Named moves, each a turn or a mirror, and the order they were made in; the first pair answered
move z_692:
[ 0.88 -0.06  1.96 -1.95 -1.07  0.80  1.32  0.18  1.22 -0.01  1.75  1.62
 -1.32 -0.92  0.14  1.64  0.34 -0.39  0.06 -0.08  0.03 -0.35 -0.17 -1.45
 -0.14 -0.87 -0.47 -1.77  0.88  1.58  1.16 -1.94  0.13 -0.60 -0.37 -1.71
 -1.65  0.70  0.85 -0.25  0.79  1.35]  ->  [ 0.82 -0.11  1.85 -2.10 -1.04  0.79  1.45  0.26  1.23 -0.01  1.84  1.55
 -1.46 -0.82 -0.02  1.52  0.23 -0.22  0.02 -0.01  0.04 -0.23 -0.12 -1.43
 -0.18 -0.69 -0.54 -1.65  0.89  1.42  1.12 -2.06  0.09 -0.57 -0.60 -1.63
 -1.85  0.43  0.95 -0.21  0.60  1.39]
[ 0.66  0.54  1.21  0.23 -1.96  1.95 -0.76  0.96  0.36  0.37 -0.65  0.52
 -0.10 -1.02  0.30 -0.14 -1.76 -2.57  0.38 -1.26 -2.54  0.61  0.78 -0.62
 -0.31  0.12  0.43 -0.33  1.12  0.10  0.29 -1.09 -0.43 -0.21 -0.16 -1.28
  0.00 -1.17 -0.54  0.09  0.27  0.12]  ->  [ 0.54 -0.86  0.06  1.37 -0.44 -0.06  0.55 -1.62 -0.04 -0.93  0.67  2.00
 -0.76  0.80  0.87  1.18 -0.50 -0.71 -0.09 -0.27  1.70  0.57 -0.44  0.49
  1.21 -0.46  2.37 -1.79  0.53  0.45  0.08 -1.82 -0.54 -1.46 -1.01 -0.63
  0.73  1.30 -0.56  0.25 -0.82  1.44]
[-1.16  0.37 -0.06  0.13 -0.20 -0.37  0.26 -0.49 -1.06 -0.49 -1.03 -0.64
 -0.56  0.06 -0.71 -0.90  0.66  0.76  1.55  0.51  0.19  0.02  1.82 -0.33
  0.18  0.67 -0.40  0.44 -0.82 -1.32 -0.34  0.80  0.76  0.91  0.89  0.26
  0.43  0.97 -0.72  0.14 -0.56 -1.28]  ->  [-1.46  0.39  0.18  0.36  0.05 -0.34  0.37 -0.24 -1.36 -0.37 -0.86 -0.73
 -0.57  0.35 -0.62 -0.84  0.80  0.90  1.75  0.64  0.37 -0.28  1.86 -0.17
  0.29  0.69 -0.20  0.69 -0.56 -1.27 -0.48  0.85  0.80  0.68  0.86  0.39
  0.54  0.98 -0.79  0.18 -0.44 -1.24]
[ 0.39  1.09  3.27  3.45 -2.11  0.89 -2.34  0.74 -0.07  0.25  0.74 -0.93
 -0.43 -2.18  0.25 -1.31  0.08 -0.18 -1.60 -1.38 -2.52  1.87 -1.89  1.08
 -1.29 -1.43 -0.01 -0.98  2.75  2.36  1.59 -0.63 -1.38 -0.97 -0.07 -2.12
 -1.46  0.06  2.16 -0.17 -2.47  1.94]  ->  [ 0.42  0.12  2.48  4.14 -1.45 -0.28 -1.51 -0.31 -0.31 -0.45  1.25 -0.37
 -0.34 -1.47  0.53 -0.94  0.63  0.90 -1.66 -0.81 -0.29  1.91 -2.54  1.67
 -0.37 -1.56  1.51 -1.75  2.38  2.60  1.38 -0.84 -1.56 -1.58 -0.44 -1.56
 -0.78  1.29  2.01  0.21 -3.02  2.84]
move z_514:
[-1.69  0.13  0.17  1.47  0.66 -0.07  2.03  0.18 -1.54 -1.15 -0.84 -0.84
 -0.20 -1.29 -1.02 -1.42 -0.53 -1.48 -1.07 -1.35 -2.49 -0.03  4.39 -0.02
 -2.29 -2.13 -1.09 -1.51 -0.35 -1.58 -0.21 -0.69 -3.86  2.57 -1.14 -2.23
  0.78 -0.54  0.72 -1.74  1.57  2.70]  ->  [-1.13 -0.28  0.49  1.51  1.08 -0.38  1.74 -0.12 -0.86 -1.74  0.21  0.39
 -0.55 -0.12 -1.12  0.18 -0.53 -0.93 -2.28 -1.53 -1.08 -0.13  2.55 -0.30
 -2.31 -2.73  0.65 -2.81 -0.35  0.19  0.27 -1.70 -4.02  1.06 -2.56 -2.48
  1.10 -0.10  1.12 -1.75  1.81  4.08]
[ 0.23  1.31  2.07 -2.12 -1.58  0.40 -1.64  1.71  1.78  1.32  3.01  0.06
  0.43  0.44 -0.53  1.57 -0.85  0.15  0.84 -2.44 -2.20 -0.13 -0.03  0.01
 -1.13  0.91  0.33 -0.19  1.11  3.06  1.05  0.10 -0.74 -1.56  0.38 -2.97
 -1.08 -0.18  1.63  1.21  2.52  0.48]  ->  [-0.27  1.84  2.00 -2.22 -1.67  0.70 -1.72  1.94  0.76  1.31  2.07 -0.96
  0.75 -0.15 -0.55  0.08 -0.92 -0.36  1.52 -1.98 -3.58 -0.11  1.29  0.16
 -1.18  1.51 -1.43  0.74  1.45  1.52  0.55  0.54 -0.90 -0.24  1.27 -2.75
 -1.32 -0.70  1.06  1.01  1.95 -0.57]
[ 0.48  1.01  0.22  2.30  2.20  3.10 -1.95  0.06  1.50 -0.40  0.40  0.89
  0.47  3.21 -0.19  2.21 -1.26 -0.33 -0.88 -2.06 -0.42 -1.00 -2.55 -5.28
 -0.23 -5.13  2.85  0.78 -1.23  2.41  0.97  0.17  0.16 -1.93 -1.58  0.62
  0.64 -0.94  0.32 -2.43  0.31 -0.04]  ->  [-0.83  2.17 -0.67  2.31  1.36  4.25 -1.33  0.39 -0.26  0.48 -2.05 -1.56
  1.09  1.15 -0.14 -1.01 -1.32 -1.97  1.40 -1.59 -3.59 -0.98  0.42 -4.92
 -0.76 -3.54 -1.30  3.41 -0.64 -0.90 -0.55  2.03  0.23  1.23  1.43  0.92
  0.24 -2.16 -0.79 -2.70 -0.82 -2.39]
[ 0.44  0.37  0.02  1.39 -0.03 -0.68 -0.98 -0.04 -1.57 -0.34 -0.48  0.43
 -0.25  1.15  0.12 -1.61 -0.11 -0.39  0.20  1.00 -0.23  0.20 -0.18 -0.29
 -0.38 -0.95  0.30  0.60 -1.13 -0.01  0.13 -0.14 -0.03 -0.29  1.55  0.43
  1.41 -0.70  0.45 -0.11 -0.19  1.20]  ->  [ 0.48  0.33  0.15  1.35  0.03 -0.82 -0.64 -0.16 -1.49 -0.60 -0.26  0.54
 -0.04  1.40 -0.08 -1.55 -0.03 -0.35  0.02  1.06  0.00  0.19 -0.37 -0.26
 -0.49 -0.80  0.64  0.71 -0.72  0.33  0.07 -0.16  0.07 -0.54  1.23  0.61
  1.22 -0.51  0.58  0.01 -0.21  1.41]
move z_219:
[-0.57  0.07 -0.74  0.31  0.84 -0.31 -0.10  0.45 -0.55  0.01 -1.39 -0.93
  0.54 -0.54  0.77 -1.71 -0.69  0.02  1.05  0.28 -0.42  0.62  0.07  0.95
 -0.10  0.32 -0.44  2.73 -0.70 -1.29 -0.17  2.35 -0.07  0.39  0.37  1.83
  0.92 -1.15 -0.51 -0.63  0.28 -1.41]  ->  [-0.41 -0.10 -0.50 -0.61 -0.17 -0.08  2.11 -0.07  0.11 -0.19 -0.27  0.42
  0.23 -1.36  0.68 -0.49  0.73  0.05  1.80  0.45  0.18  0.23  1.67 -0.83
  1.23  0.74 -2.10  0.44 -0.64 -1.45 -0.65  1.15 -0.14  1.68  0.69 -0.39
 -1.17  1.16 -0.91  0.15 -0.40 -1.29]
[-1.03  1.00 -0.21  0.48  0.05  1.08  1.33 -0.01 -0.99  0.29 -0.29 -0.06
  0.89 -0.23 -0.03 -1.06  0.27 -0.62  0.89  0.35  0.10 -0.30  1.04  0.20
 -0.13  0.08 -1.52 -0.31  0.49 -0.82 -1.30  0.04 -0.05  1.48  0.99  0.53
  0.28  0.74 -0.32  0.08 -1.20 -0.22]  ->  [-0.44  1.30  0.93 -0.50 -0.55  1.77  0.62  1.07 -0.27  0.72 -0.38  0.09
  0.72 -0.86 -0.06 -0.22 -0.13 -0.95  0.51 -0.73 -1.36 -0.19  0.86 -0.73
 -0.55 -0.21 -1.61 -0.77  0.70  0.08 -1.04 -0.46 -0.06  1.11  0.47 -0.35
 -0.36 -0.08 -0.03  0.13 -0.39 -0.09]
[-0.65 -0.62 -0.63  0.29  0.59 -0.92  0.52 -1.67  0.33 -0.35  0.80  0.35
  0.36  0.91  0.04  0.53 -0.13  1.21 -0.61  0.69  2.82  0.35 -0.08  0.42
  0.83 -0.25  0.87 -1.72  0.21  0.26  0.60 -0.20 -1.44 -0.68  0.45  0.49
  0.04  0.91  0.06 -0.09 -0.61  0.26]  ->  [ 0.01 -0.32  0.62 -1.22 -0.33  0.00 -0.01 -0.30  1.15  0.16  1.20  0.57
  0.21  0.26 -0.21  1.34 -0.45  0.89 -0.89 -0.35  1.93  0.27  0.04 -0.66
  0.09 -0.46  0.81 -2.28  0.55  1.04  1.28 -1.04 -1.45 -0.69 -0.50 -0.62
 -0.71  0.59  0.57  0.15  0.15  0.58]
[-1.22  1.49  0.58 -1.70 -0.63  0.77 -0.98  3.69  0.51  2.59 -0.07  0.00
  0.59 -0.52  0.41  0.05 -1.56  2.05 -0.16  0.27 -3.42 -1.14  0.48  0.30
 -0.98 -0.57  0.66  1.45 -0.11 -0.35 -0.36 -1.03  0.06  0.90 -0.21  0.94
 -0.62 -2.54  0.45 -1.89  0.61 -1.26]  ->  [-2.37  0.56 -1.32 -0.30  0.59 -1.06  0.64  1.36 -0.66  2.31 -0.54 -0.58
  0.86  0.25  0.78 -1.53 -0.41  2.58  0.80  2.14 -0.63 -0.72  0.66  1.58
  0.72  0.12  0.03  2.25 -0.45 -2.12 -0.99  0.14  0.17  1.55  1.40  2.18
  0.33 -0.94 -0.02 -1.81 -1.16 -1.76]
Pairs:
Each pair is 2 to 3 moves apart.
[-2.48  0.79 -0.02  0.74  2.30  0.26  0.22 -0.65 -1.77  0.01 -3.39 -2.95
  1.50 -0.44  0.43 -1.13 -1.24 -2.37  1.57  0.21 -4.32 -0.29  2.45  0.04
  0.10 -0.64 -3.45 -0.02  0.83 -2.03 -0.22  2.27  2.30  0.89  3.89  0.33
 -0.46 -1.77 -1.17 -0.35 -1.74  0.94]  ->  [-1.70  1.30  1.27 -0.73  1.37  1.72  0.07  0.82 -0.84  0.22 -2.72 -2.21
  1.24 -1.22 -0.06  0.35 -1.50 -2.77  1.18 -0.83 -5.78 -0.59  2.32 -1.68
 -0.28 -0.94 -3.47 -0.89  1.08 -0.73  0.38  1.15  2.24  0.68  2.75 -0.90
 -1.53 -2.43 -0.77 -0.02 -0.73  1.05]
z_219 then z_219
[-0.17 -0.24 -1.90  0.00  1.30 -0.67  0.42  0.16 -0.15 -0.72 -0.12  1.30
 -0.41 -0.89  1.02  0.53 -0.28  1.32 -2.06 -0.20  0.83 -0.86 -0.44  1.47
  0.09  0.76  0.23 -0.12 -1.09  1.33  1.23 -0.72 -0.68 -0.71 -1.29  0.49
  1.02  0.37  0.80  0.70 -0.69  0.60]  ->  [-0.56 -0.20 -2.20  0.29  0.93 -0.53  1.29 -0.08 -1.02 -0.55 -0.77  0.55
 -0.23 -1.73  1.08 -0.50  0.15  0.72 -1.05  0.48  0.08 -0.94  0.75  1.30
  0.62  1.30 -1.76  0.50 -0.93  0.13  0.51 -0.17 -0.79  0.89  0.08  0.17
  0.66  0.71  0.11  0.63 -1.37 -0.40]
z_219 then z_514 then z_692
[-1.17  1.16  2.75  0.47  0.14  0.29 -0.84  1.28  0.51 -0.66 -1.04  2.76
 -1.85  0.63 -2.92 -0.66 -0.77 -0.24 -0.49 -0.63 -1.32 -2.24  1.31 -0.46
 -0.63 -0.49  1.96  0.15 -0.60  1.13 -0.56  0.22 -0.96 -0.17 -0.09 -0.76
  1.64  1.86  1.08 -0.40  0.47  1.50]  ->  [-1.51  1.36  2.67  0.21 -0.36  0.58 -0.07  1.22  0.19 -0.45 -1.42  2.66
 -1.83 -0.21 -2.70 -1.25 -0.16 -0.78  0.56 -0.10 -1.58 -2.06  2.86 -0.60
 -0.39  0.31  0.37  0.14 -0.35 -0.56 -1.19  0.56 -0.74  0.79  0.81 -0.94
  1.09  2.26  0.27 -0.14  0.03  0.84]
z_219 then z_219 then z_692
[ 0.39  4.84  0.52  0.99 -1.56  2.38 -3.10  2.24 -2.76  0.56 -1.43 -3.63
 -2.40 -1.81 -0.84 -1.82 -3.44 -0.31 -0.15  1.75 -2.64 -1.49  1.09 -1.97
 -0.14  2.65 -1.33  1.71 -2.95 -0.96 -1.80  0.52 -0.59  2.50 -1.17  0.40
  0.55  0.88  1.60 -0.54 -0.44 -2.40]  ->  [ 1.45  4.55  1.51  0.07 -2.00  2.90 -3.96  3.03 -1.15  0.59  0.21 -2.06
 -2.89 -1.04 -1.19  0.83 -3.94  0.06 -1.82  0.74 -2.24 -1.85 -0.34 -3.03
 -0.80  1.50  1.06  0.10 -3.11  1.20 -0.80 -0.71 -0.70  0.62 -3.00 -0.48
  0.12  0.80  2.70 -0.39  1.17 -1.10]
z_219 then z_514 then z_692
[-1.32 -0.30 -2.56  3.30  1.95 -1.46 -0.22  0.64 -2.05 -1.45 -0.26 -5.12
 -0.61  0.97 -0.57 -2.66 -2.46  1.49 -0.43  1.88  2.62  2.17 -0.26  3.65
 -2.07  0.15  0.44 -0.78 -0.36 -1.27 -0.43  2.03  0.42 -0.63  0.81  1.17
  2.47 -1.28  0.83 -0.98 -1.02  1.12]  ->  [-0.32 -0.47 -2.21  1.87  1.06 -1.75  2.14 -0.37 -0.90 -2.12  2.24 -2.49
 -1.54  0.62 -0.42 -0.20 -0.21  2.63 -0.33  2.04  5.52  1.96  0.45  1.48
 -0.31 -0.06  0.26 -4.82 -0.43 -0.15 -0.19 -0.23  0.35 -0.30  0.07 -1.40
  0.85  2.70  1.01 -0.11 -1.43  2.78]
z_692 then z_514 then z_219
[-0.30  1.41  1.51  0.07 -0.17 -0.30 -2.37  1.09 -0.12 -1.41  1.73  0.10
  2.41  0.51  1.51 -2.95  1.70 -0.63  2.12 -0.76 -2.33 -0.29  1.37 -0.20
  0.98  1.52 -3.26  2.07 -0.06 -0.48  1.47  1.93 -1.66  1.26  0.27 -2.51
 -2.42  0.52  0.61 -2.63 -2.07  1.27]  ->  [-0.54  1.24  1.13  0.53  0.08 -0.59 -2.48  0.78 -0.31 -1.55  1.30 -0.06
  2.36  0.66  1.48 -3.68  1.27 -0.45  1.88 -0.43 -2.13 -0.04  1.11  0.52
  0.58  1.53 -3.26  2.73 -0.33 -0.77  1.34  2.34 -1.50  1.14  0.57 -1.54
 -2.05 -0.17  0.72 -2.99 -1.70  1.09]
z_219 then z_219
[ 0.93 -0.97  0.34 -0.13 -0.30  0.40 -0.45 -0.80  1.01 -0.39  2.89  1.36
 -1.18  1.02 -0.21  1.19  0.30  1.48 -0.55  0.08  1.12 -1.15 -0.83 -0.93
  0.36 -0.65  0.41 -2.74  0.89  1.82  0.67 -0.70  0.27  0.67 -0.27  0.24
  0.19  1.24  0.36  0.39  0.92  0.79]  ->  [ 0.31 -1.59 -0.78  1.58  0.95 -1.09 -0.54 -1.89  0.33 -0.41  1.99  0.73
 -0.95  1.82  0.02 -0.07  0.08  1.87 -0.51  0.78  2.12 -0.97 -1.31  0.55
  0.56 -0.70  0.84 -1.14  0.38  0.96  0.23  0.31  0.10  0.08  0.25  1.64
  1.60  1.08  0.11 -0.02  0.00  0.30]
z_219 then z_219
[ 1.22  1.82  1.39 -1.80 -1.04  1.84 -0.11  0.77  1.75  0.57  0.22  0.49
  0.50 -0.98 -0.54  1.07  1.09 -0.42  0.20 -1.01 -2.54 -1.76  1.12 -0.94
 -0.96 -0.24 -1.28 -1.40  0.82  1.83  0.12 -0.65 -0.03 -0.63  0.30 -1.82
 -1.37 -0.06  1.25  0.49  0.77  0.91]  ->  [ 0.46  0.23 -0.53  0.12  0.48 -0.98  2.13 -2.57  0.05 -0.41  0.74  0.55
 -0.01  0.19  0.47  0.13  2.99  1.18  0.92  1.26  1.80 -1.48  0.71  0.69
  1.32 -0.15 -0.74 -1.48 -0.17  0.53 -0.85 -0.07 -0.10 -0.78  1.31 -0.68
 -0.44  2.75  0.89  0.66 -1.49  1.35]
z_219 then z_692 then z_219
[ 0.53 -0.48  0.57 -0.48 -0.67  1.35 -0.09  0.46  1.89  0.44  2.47  0.65
 -0.77 -0.78 -0.20  1.84  0.07  0.45 -0.27 -1.24  0.77  0.03  0.53  0.01
  0.38 -0.43  2.25 -0.50 -0.05  0.38  0.78 -1.54  1.12 -0.39 -1.20 -1.73
  0.06  1.50  0.82  0.36  0.82  1.34]  ->  [-0.89 -0.04 -0.82  0.46 -0.48  1.12 -0.36  0.25  0.26  0.89 -0.02 -1.83
 -0.44 -1.48 -0.23 -1.43  0.04 -0.49  1.60  0.02 -0.67  0.25  2.48  1.62
  0.25  0.75 -0.31  2.18 -0.07 -2.38 -0.35  0.42  0.99  1.47  1.06 -0.35
  0.61  0.08 -0.15  0.19 -0.17 -0.64]
z_514 then z_219 then z_219
[ 1.08 -0.13  2.15 -0.23  1.56 -0.66 -1.74  1.06  1.22  0.24  0.92 -0.55
  0.54  0.98  0.48  1.13 -2.61 -0.46 -2.42 -0.45  1.18 -0.10 -1.99  0.40
 -0.15 -1.69  1.96  0.58 -0.62  1.69 -0.36 -1.24 -0.37 -1.28 -1.54  0.60
  0.60 -0.99  1.80 -0.23  1.00  1.11]  ->  [-0.21  0.15  0.49  0.06  1.00 -0.71  0.98 -0.14 -0.70  0.17 -0.90 -2.12
  1.10 -0.84  1.07 -1.57 -0.44 -1.25  0.62  1.33  0.54  0.15  2.24  0.28
  1.60  0.29 -3.01  1.71 -0.38 -2.18 -2.28  0.16 -0.06  2.27  1.42  0.12
 -0.43  0.80  0.08  0.41 -1.82 -1.39]
z_514 then z_219
[ 0.73 -0.27  0.01 -0.66 -0.93  0.03  2.76 -0.33  0.50 -0.78 -0.54 -0.32
 -0.46  0.46  0.02 -0.21  1.80  0.33  1.58 -0.19  0.26  0.02  1.33 -1.11
  0.84 -0.20 -0.76 -0.89  0.53 -1.74 -0.01 -0.16 -0.54  0.32  0.41 -0.71
 -0.32  1.44 -0.72 -0.37 -1.74  0.39]  ->  [ 1.10 -0.03  1.12 -1.60 -1.46  1.12  1.67  1.29  1.37 -0.46 -0.15 -0.25
 -0.61 -0.02 -0.29  0.66  1.01 -0.31  0.98 -1.05 -1.35 -0.26  0.96 -1.92
 -0.56 -0.66 -0.49 -1.10  0.87 -0.57  0.51 -0.54 -0.50  0.28 -0.51 -1.07
 -0.59  0.24 -0.45 -0.14 -0.66  0.47]
z_692 then z_514 then z_692
[-0.47  2.31  0.27 -0.77 -0.64  2.95  2.16  1.04 -0.81  0.91 -0.15  1.23
  0.30 -2.15 -0.29  0.72  0.48 -1.64  1.40 -0.99 -1.32  0.04  2.44 -0.84
  0.71  1.51 -1.54 -2.90  0.17 -1.32 -1.19 -1.27  0.50  1.52 -0.83 -1.80
 -1.08 -1.10  0.56  0.57  0.45 -0.30]  ->  [-1.48  0.74 -2.45  2.31  2.25 -0.46  2.48 -2.00 -2.21  0.23 -0.78  0.97
  0.47  1.22  0.28 -0.79  0.82  0.28  0.93  0.90  2.83  0.54  0.56  2.36
  2.04  1.27  1.39 -1.14 -0.85 -2.14 -1.77  0.11  0.07 -0.06 -0.14  1.21
  1.31 -0.29  0.42  0.55 -0.92 -0.07]
z_514 then z_219 then z_219
[-0.83 -0.58 -1.09  0.66  0.55 -1.27  1.29 -1.12  0.08 -0.65  0.70  1.35
  0.27 -0.16  1.02  0.57  1.97  1.68  0.05  1.36  3.25  0.42 -1.02  0.70
  2.81 -0.33  0.54 -2.38 -1.18  0.59 -1.52 -0.36  0.24 -1.63 -0.42  0.62
 -0.54  3.15 -0.86  0.69 -1.30  0.24]  ->  [-1.14  1.28  0.13  0.40  0.19  0.19 -3.07  2.25 -0.01  1.02 -1.76 -1.43
  1.36 -0.53  0.42 -1.01 -1.66 -0.37 -0.44 -0.48 -2.24  0.15 -1.49  1.40
 -0.60 -0.43  0.29  1.50 -0.46  0.88 -0.63  1.15  0.13 -2.09 -0.22  2.06
  0.61 -2.65 -0.85 -0.65  0.75 -1.36]
z_514 then z_219 then z_219
[ 0.68 -1.66 -1.14  1.22  1.42 -1.45 -0.01 -1.19  0.83 -1.35  0.34  1.34
 -0.95  1.67  1.01  1.26  0.69  1.92 -0.66  0.59  2.53  0.10 -2.33  0.77
  1.06 -0.73  2.25 -0.33 -0.28  0.64  0.42 -0.98 -0.43 -1.47 -1.09 -0.01
  1.28  1.07 -0.70 -0.19 -0.47  0.89]  ->  [-0.15 -0.60 -1.61  1.71  1.12 -0.60 -1.84  0.14 -0.15  0.06 -1.86 -1.46
 -0.13  0.72  0.69 -1.40 -0.87  0.05  0.48  0.30 -0.79  0.07 -1.31  1.50
 -0.39 -0.03 -0.08  3.12  0.06 -1.30 -0.21  0.86 -0.62 -0.16  0.37  1.49
  2.36 -2.24 -1.14 -0.66 -0.34 -0.99]
z_219 then z_692 then z_219
[-0.79 -0.88 -0.54  0.76 -0.70 -0.72  2.60 -2.08 -0.96 -0.14  0.16  0.81
 -0.15  0.82  0.03  0.48  1.78  0.28  0.13  0.81  2.77 -0.32  0.77 -0.12
  1.52  0.53 -0.16 -1.25 -0.14 -0.76  0.30  0.56  0.23  0.70  1.59 -1.22
  0.06  2.42  1.48  1.34 -1.33  0.04]  ->  [-1.19  0.17 -0.16  0.66 -1.32  0.41  0.47 -0.37 -1.26  1.07 -1.80 -1.30
  0.41 -0.41 -0.30 -1.42  0.07 -1.23  0.72  0.40 -1.49 -0.37  1.70  0.52
 -0.19  1.37 -1.72  1.67  0.18 -2.14  0.26  2.30 -0.09  1.70  2.32 -0.20
  0.39 -1.04  1.27  0.36 -1.04 -1.59]
z_692 then z_219 then z_219
[-1.53 -0.33 -1.19 -2.97  0.90 -2.70  0.22 -4.29 -1.48 -0.46  1.71 -0.32
  2.68  2.27  1.82  0.07  0.98  3.41 -0.02  1.20  3.84  2.39  0.26  4.92
 -0.24 -0.18  1.82 -3.39 -1.67 -0.65 -2.68  1.24 -2.38 -0.10 -0.15 -0.29
  1.63 -0.09  0.87 -1.98  0.74  2.07]  ->  [-1.51  1.39  0.41 -4.69 -0.70  0.07 -2.53 -0.73 -1.25  1.39 -0.48 -2.68
  3.45 -0.35  1.51 -1.68 -0.91  0.84  0.79 -0.49 -2.67  2.13  1.82  4.09
 -3.00  0.58 -0.72 -0.81 -0.25 -1.65 -2.82  2.46 -2.49  1.68  0.70 -0.71
  1.32 -4.32  0.54 -2.42  2.27  0.04]
z_219 then z_219 then z_514
[ 3.77  2.01  1.71 -2.27 -3.48  2.16 -1.15  3.10  1.38  2.07  1.73 -0.75
 -3.94 -0.85 -2.35  0.56 -2.43 -0.61 -1.09 -1.16 -7.09  2.69 -1.37 -3.78
 -0.66  0.47  0.36 -1.12 -0.99  0.89  2.63 -0.60 -0.53  1.80 -1.30 -1.96
 -1.90 -1.76  1.47 -3.01  2.35  2.41]  ->  [ 1.10  1.37 -2.14  1.26 -1.02 -0.10 -0.61  0.22 -2.20  2.37 -1.37 -4.37
 -2.97  0.05 -1.30 -4.40 -2.16 -0.39  1.63  2.03 -6.21  3.09  0.08 -0.22
  0.34  1.97 -2.03  3.16 -1.54 -3.87  0.15  3.35 -0.90  3.61  1.94  1.81
  0.41 -2.18 -0.01 -3.76 -0.73 -0.20]
z_692 then z_219 then z_514
